In the rows, zero is written as 128.
Where one turn sends some rows of the set: a few examples, then the rows asked:
gipi: [144 111  88 129 156 123 167 131 134 147 137  80 163 122 135 127 123 103
 153 136 117 135 141]
tutom: [114 132 156 127 123 153 149 140 111 119 146 120  92 116  94 126 150 164
 148 144  88 135 146]
nesan: [105 127 151 140 118 137 152 156 110 128 152 116  92 119 107 141 139 153
 168 161 110 132 144]
gida: [154 106 105 100 157 138 157 105 135 132 151  77 146  99  95 104 130 102
 143 120 109 159 125]
Peb: [129 127 120 117 151 175 137 123 138 139 123  68 141 150  85 139 125  97
 159 152 143 141 128]
parak: [129 147 128 128 128 129 131 137 156 113 123 146 168 115 145 139 136 171
 150 109 164 147 108]
gamod: [108 134 102 147 154 193 130 132 142 140 134  95 169 131  97 137 146 134
 151 124 128 153 140]
vevu: [158 125 163  90 124 118 146 135 125 135 122 142 108  95 126 153 137 152
 137 120 121 117 113]
ler: [151 106 161 132 130 164 158 129 113 107 147 136 104 117 143  97 110 114
 115 140 147 167 104]
fir: [155 115 143 140 121 107 160 163 139 133 111  99 152 162 133 134 161 107
 149 125 155 163  91]
maf: [128 134 120 119 116 173 134 109 107 150 157  56 128 114  96 141 143 101
 145 130 149 118 118]
pusa: [126 109 151 153 127 147 152 137 102 109 139 107 105 141 124 119 130 140
 141 164  88 134 155]
kug: [135 126 143 167  77 145 129 105 166 145 144 120 113 144  84 136 131 132
 167 116 134 121  98]
mone: [114 139  92 119 144 148 171 143 137 157 171  92 138  92 107 117 134 114
 165 125 151 156 118]
tifa: [146 108 142 180  82 152 123  88 160 128 145 117 125 147  93 118 130 127
 149 111 116 131 105]
lak: [144 120 149 132 101 116 154 152 126 135 148  96 132 123 114 124 174 110
 148 105 171 173  71]
Salu: [162 119 136 132 108 121 124  97 120  95 136 113 163 111 164 120 131 141
 117 107 149 134 106]
gubap: [166 107 150 127 114 116 140 130 130 117 130 100 155 121 110 116 186 125
 126  85 126 174  86]
tobog: [152 156 153  85 106 127 138 112 136 112 134 116 122 112 122 127 133 139
 137 117 178 131  84]
mudo: [148 140 140 140 121 136 160 156 138 130 113 117 161 152 132 120 188 137
 119  94 133 161  96]
labi: [122  95 156 149 123 144 141 131 102 103 159 105  97 116 105 114 128 136
 152 158  97 156 144]
batab: [142 114 139 184  87 151 133 103 166 135 133 118 125 168 102 124 120 121
 156 127 126 126 108]
Nisot: [145 102 144 162 125 153 152 137 107 115 146 144 131 110 175 114 120 134
 114 129 134 151 121]
kiz: [136 133 139 170  88 154 130 105 172 142 131 130 125 154  90 133 139 145
 156 109 115 119 109]
Kif: [130 108 106 143 131 161 113 105 115 138 148  70 168 100 104 149 152 127
 144 110 113 128 139]
fim: [139 115 156 107 144 120 145 158 147 132 120 159 119 100 119 155 125 155
 164 132 134 150 115]
Sedav: [133 159  94 108 145 162 178 127 130 155 149  93 145 109 120 110 152 128
 126 109 116 127 130]
dinu: [149 122 143 121 135 136 137 120 151  90 122 123 150 143 136 109 104 123
 144 140 178 172  96]

kiz turns into tifa
labi turns into nesan
vevu turns into ler
Now these:
fir turns into mudo
mone turns into gipi
dinu turns into parak
Kif turns into maf

Where one turn sends some rows of the set: a few examples, then the rows asked:
valev: [133 114 123 144 152 134  60 131 106 135  86 146 132 117 119 134]
regak: [100 119  66 157 158 145 172 105 112 145 104 131 109 130 153 144]
fovo: [121 102  66 176 159 133 134 105 148 141 144 119 139 101 133 143]
puf: [ 91  96 132 161 174 157 136 127 102 132  88 137 144  99 117 121]
Fupib: [117 104  55 142  99 136 136 109  93 132 146 130 138 118 150 133]
gifip: [129 113  94 117 180 146 127  98 129 151 173 133 139 140 120 130]
bef: [117  98  72 162 135 138 164 124 122 102 106 129 108 142 136 122]
dugog: [133 106  91 104 144 145 124 107 108 130 175 138 138 152 122 117]
kemov: [134 120 113 133 159 128 128 120 128  94 138  79 159 125 135 141]
neb: [125  95  83 126 157 146  90  84 112 128  81 143 110  95 155 122]
Suv: [176 102  89 165 131 135 125 125 117 112 138 110 143 153 129 140]
pani: [132 111  97 119 145 155 143  96 109 167 162 162 117 136 129 130]
Kekik: [129 120 121 167 144 142 163 102 130 151 116 132 115  89 143 152]
tam: [104 119 108 137 163 132  61 121 111 146  91 143 138 100 126 135]
vir: [ 92  92  98 140 129 129 138 132 101 118  97 147 141 161  99 116]
Reti: [108 114 106 127 136 132  59 129  95 131  94 146 138 109 127 126]
vosed: [127 119  79 155 187 138 152 118 126 113 109  96 131 159 139 145]
rided: [122 123  69 129 147 143 156 118  84 114 110 105 130 169 154 140]
Pige: [162 141 107 132 137 143 101 109 108 166 137 102 147 119 126 164]
Rarev: [145  96 105 136 150 147 137 109 135 139 163 157 118 138 110 117]
mik: [112  98 136 139 167 155 121 139  82 106  93 115 160 132 116 119]
Defe: [ 76 111  96 147 176 136 147 109 111 166  94 145 143 142 110 141]
Zep: [153 104  95 114 164 147  81  91  94 121  81 125 124 127 156 131]
mezap: [ 89  97 125 140 140 160 137 130  70 127  89 144 143 109 127 115]
ponit: [121 120  83 133  96 141 110 109 117 153 143 128 131  84 125 138]
Napo: [136 108 116 151  95 139 159 118 105 119 119 138 113 105 142 132]
letep: [123 124 118 132 148 137  65 123  86 154  85 151 132 116 133 142]
Gul: [155 103  98 122 175 146  81  90 106 120  80 123 123 124 152 132]
nuv: [129  89  83 127 150 143  88  90 114 116  82 143 111  98 150 116]
zof: [106 102 110 153 178 128 134 127 125 129  95 128 151 165  92 131]
sas: [ 99 115 131 132 181 161 127 123  69 140  91 118 161 126 131 135]
lisis: [ 92 116  96 121 145 138 140 118  72 151  95 140 149 172 119 138]
revug: [173 128 110 133 119 140  96 121 113 137 139 103 146 128 116 150]
kaga: [126 116  90 151 121 136 108 111 145 149 142 122 133  77 114 139]
sem: [151 130  81 151 154 147 137  98  94 171 136 114 143 140 155 169]
Fetor: [116 140 102 110 147 137 135 105  88 128 137  87 158 124 159 155]

dugog turns into Rarev
Napo turns into kemov
Now these:
zof turns into Defe
Zep turns into nuv
tam turns into letep
mik turns into puf
rided turns into bef
fovo turns into sem
revug turns into kaga

